9.5	-4.9	27.3	14.6
16.1	72.4	-40.7	-48.2
35.3	56.3	21.2	-20.8
:
9.5	-4.9	27.3	14.6
35.3	56.3	21.2	-20.8

50.7	67.1	-0.6	45.6	-66.7
-13.0	-56.1	-19.0	25.6	6.6
-14.8	-20.7	33.4	21.2	41.0
-33.7	-6.5	-39.5	33.1	22.2
7.8	19.5	79.2	-4.0	-5.5
:
50.7	67.1	-0.6	45.6	-66.7
-14.8	-20.7	33.4	21.2	41.0
7.8	19.5	79.2	-4.0	-5.5

59.1	-42.2
61.2	-43.7
51.8	-37.0
51.8	-36.9
70.8	-22.5
:
59.1	-42.2
51.8	-37.0
70.8	-22.5

29.1	-3.5	20.1	31.9	22.4	-20.4	-29.9	-26.3	-1.8
30.7	27.8	45.8	5.7	0.7	-52.4	-11.7	1.1	-29.8
21.2	26.2	37.2	-2.6	-4.8	-43.4	-3.3	7.6	-27.1
30.0	-14.0	12.5	42.1	30.7	-10.8	-37.4	-36.9	7.4
26.6	-29.6	-2.0	52.6	39.5	7.1	-44.3	-48.7	21.6
-9.2	-21.7	-24.0	10.2	9.6	28.8	-5.1	-12.8	20.8
-27.9	25.9	-1.8	-50.7	-37.2	-2.5	43.3	46.5	-17.8
-15.8	28.6	9.7	-41.1	-31.5	-15.0	33.5	39.2	-22.6
20.2	-29.5	-7.3	46.5	35.1	12.7	-38.5	-43.6	22.8
-33.3	33.6	0.0	-62.8	-47.2	-5.5	52.9	57.6	-24.2
:
29.1	-3.5	20.1	31.9	22.4	-20.4	-29.9	-26.3	-1.8
21.2	26.2	37.2	-2.6	-4.8	-43.4	-3.3	7.6	-27.1
26.6	-29.6	-2.0	52.6	39.5	7.1	-44.3	-48.7	21.6
-27.9	25.9	-1.8	-50.7	-37.2	-2.5	43.3	46.5	-17.8
20.2	-29.5	-7.3	46.5	35.1	12.7	-38.5	-43.6	22.8

30.5	57.6	11.4	12.2	-71.7	-16.3	-4.9	-34.5	-36.6
-27.5	4.6	49.0	50.3	-0.8	-39.0	-40.8	22.8	-39.8
24.3	0.4	-44.5	-27.9	-3.6	33.2	43.3	-16.5	32.7
22.3	-0.2	-43.9	-27.6	-8.2	38.4	39.8	-15.9	23.9
19.0	4.0	-43.7	-31.5	-8.4	38.7	39.6	-20.5	24.2
26.7	5.8	-40.9	-27.5	-4.3	37.1	40.6	-11.3	29.1
-35.2	-58.6	-9.1	4.9	60.4	19.3	-1.2	38.4	28.7
:
30.5	57.6	11.4	12.2	-71.7	-16.3	-4.9	-34.5	-36.6
24.3	0.4	-44.5	-27.9	-3.6	33.2	43.3	-16.5	32.7
19.0	4.0	-43.7	-31.5	-8.4	38.7	39.6	-20.5	24.2
-35.2	-58.6	-9.1	4.9	60.4	19.3	-1.2	38.4	28.7

7.1	46.4	22.1	15.4	-5.5	-60.1	-39.0	-28.4	-3.9	-50.5	-78.0
-54.1	-10.2	-26.0	34.3	18.7	7.5	-11.4	31.8	20.4	26.0	32.1
:
7.1	46.4	22.1	15.4	-5.5	-60.1	-39.0	-28.4	-3.9	-50.5	-78.0

43.0	-4.1	-40.7	6.2	34.9	38.1	3.2	-14.1	36.2	-22.3	-13.6	9.8	-21.5	47.6	6.8
50.3	62.8	-7.3	-12.3	-19.0	10.7	43.6	13.2	3.1	-21.3	-21.7	-3.2	-44.9	-36.5	-21.2
24.6	-31.8	-28.6	-1.0	32.7	17.6	-45.0	-23.1	45.3	-20.9	6.7	21.8	27.2	70.1	34.8
:
43.0	-4.1	-40.7	6.2	34.9	38.1	3.2	-14.1	36.2	-22.3	-13.6	9.8	-21.5	47.6	6.8
24.6	-31.8	-28.6	-1.0	32.7	17.6	-45.0	-23.1	45.3	-20.9	6.7	21.8	27.2	70.1	34.8
---
5.8	-54.4	-62.2	-20.1	55.7
-6.3	4.1	1.6	-5.2	-1.2
-4.4	-4.8	-0.4	-6.5	-1.5
-74.1	-26.6	0.9	63.3	7.8
1.1	1.9	4.1	-11.4	0.2
:
1.1	1.9	4.1	-11.4	0.2
5.8	-54.4	-62.2	-20.1	55.7
-6.3	4.1	1.6	-5.2	-1.2
-4.4	-4.8	-0.4	-6.5	-1.5
-74.1	-26.6	0.9	63.3	7.8

5.7	-2.5	1.8	35.7	15.2
-63.5	-60.9	5.7	-25.1	6.9
-27.2	-30.1	4.3	9.5	25.3
-28.3	-16.3	11.9	48.1	49.3
-25.4	-28.7	0.5	28.2	34.6
:
-25.4	-28.7	0.5	28.2	34.6
5.7	-2.5	1.8	35.7	15.2
-63.5	-60.9	5.7	-25.1	6.9
-27.2	-30.1	4.3	9.5	25.3
-28.3	-16.3	11.9	48.1	49.3

43.1	-34.1	-32.3	-31.0	-31.4
0.1	0.9	1.6	-3.4	1.3
-6.4	7.8	7.7	11.8	4.2
51.4	-45.9	-52.6	-43.6	-39.6
64.3	-62.8	-66.2	-50.6	-54.1
16.2	-14.4	-14.4	-11.4	-13.8
-56.5	62.3	63.8	48.7	57.0
-50.7	51.0	47.5	44.1	43.7
58.0	-50.5	-54.2	-55.9	-51.0
:
58.0	-50.5	-54.2	-55.9	-51.0
43.1	-34.1	-32.3	-31.0	-31.4
0.1	0.9	1.6	-3.4	1.3
-6.4	7.8	7.7	11.8	4.2
51.4	-45.9	-52.6	-43.6	-39.6
64.3	-62.8	-66.2	-50.6	-54.1
16.2	-14.4	-14.4	-11.4	-13.8
-56.5	62.3	63.8	48.7	57.0
-50.7	51.0	47.5	44.1	43.7

-35.9	31.8	31.0	-34.4	-13.9	-33.9	-23.0	3.1	-2.3	-40.1	7.7
-56.9	-77.4	-17.3	-65.4	52.3	17.5	14.2	18.0	55.3	15.4	77.0
-56.9	-78.3	-17.5	-64.7	52.6	16.7	14.6	17.9	56.3	16.0	76.7
20.9	26.4	-8.0	5.6	52.7	-56.8	-23.3	-33.6	-10.5	-38.2	-13.1
-9.3	19.0	-30.5	-43.0	59.9	46.6	36.5	9.0	42.7	16.0	4.5
:
-9.3	19.0	-30.5	-43.0	59.9	46.6	36.5	9.0	42.7	16.0	4.5
-35.9	31.8	31.0	-34.4	-13.9	-33.9	-23.0	3.1	-2.3	-40.1	7.7
-56.9	-77.4	-17.3	-65.4	52.3	17.5	14.2	18.0	55.3	15.4	77.0
-56.9	-78.3	-17.5	-64.7	52.6	16.7	14.6	17.9	56.3	16.0	76.7
20.9	26.4	-8.0	5.6	52.7	-56.8	-23.3	-33.6	-10.5	-38.2	-13.1

48.5	49.3	48.7	34.6	-5.1	-17.9	37.8	-19.6	-47.7
-42.1	-36.7	-18.9	-22.5	-44.5	-20.5	54.2	50.3	9.2
-6.3	15.5	15.4	-45.0	10.3	-14.0	44.5	-18.7	-9.3
-3.9	18.8	1.1	-51.2	-11.4	-18.4	57.1	-31.4	-25.6
-44.2	-42.3	-13.1	-19.5	-42.4	-7.8	55.4	52.9	35.9
-21.6	-28.3	-30.2	-57.4	23.0	8.0	35.7	-31.1	-1.6
-31.7	-38.6	-29.7	-47.6	-42.2	-24.2	48.1	52.4	11.9
-43.2	11.3	-54.9	-41.8	-30.7	-14.2	59.6	-4.3	-12.8
:
-43.2	11.3	-54.9	-41.8	-30.7	-14.2	59.6	-4.3	-12.8
48.5	49.3	48.7	34.6	-5.1	-17.9	37.8	-19.6	-47.7
-42.1	-36.7	-18.9	-22.5	-44.5	-20.5	54.2	50.3	9.2
-6.3	15.5	15.4	-45.0	10.3	-14.0	44.5	-18.7	-9.3
-3.9	18.8	1.1	-51.2	-11.4	-18.4	57.1	-31.4	-25.6
-44.2	-42.3	-13.1	-19.5	-42.4	-7.8	55.4	52.9	35.9
-21.6	-28.3	-30.2	-57.4	23.0	8.0	35.7	-31.1	-1.6
-31.7	-38.6	-29.7	-47.6	-42.2	-24.2	48.1	52.4	11.9

25.7	-26.0
12.7	-29.3
5.6	-27.1
-2.9	-43.0
9.1	-45.1
14.1	-34.5
11.3	42.5
15.7	10.9
20.1	-27.9
10.0	-58.4
16.1	1.3
19.9	-14.5
:
19.9	-14.5
25.7	-26.0
12.7	-29.3
5.6	-27.1
-2.9	-43.0
9.1	-45.1
14.1	-34.5
11.3	42.5
15.7	10.9
20.1	-27.9
10.0	-58.4
16.1	1.3

4.2	-39.9	-20.8	-63.3	30.9	-35.0	36.4	-41.3	25.0	-40.9	-35.6	68.9
71.0	-19.5	56.3	53.7	-28.1	-60.1	-33.8	-48.5	-14.9	54.2	-46.8	-54.6
4.2	-52.3	-24.3	-73.1	50.9	-35.1	36.8	7.7	46.4	-30.3	-66.0	63.5
-13.6	-74.3	-20.0	-51.6	53.4	2.4	67.8	-3.0	70.1	-16.2	-73.5	68.1
:
-13.6	-74.3	-20.0	-51.6	53.4	2.4	67.8	-3.0	70.1	-16.2	-73.5	68.1
4.2	-39.9	-20.8	-63.3	30.9	-35.0	36.4	-41.3	25.0	-40.9	-35.6	68.9
71.0	-19.5	56.3	53.7	-28.1	-60.1	-33.8	-48.5	-14.9	54.2	-46.8	-54.6
4.2	-52.3	-24.3	-73.1	50.9	-35.1	36.8	7.7	46.4	-30.3	-66.0	63.5

16.8	-11.7	-13.0	-53.3
3.2	18.3	3.6	-57.5
-16.1	8.0	8.6	56.8
:
-16.1	8.0	8.6	56.8
16.8	-11.7	-13.0	-53.3
3.2	18.3	3.6	-57.5
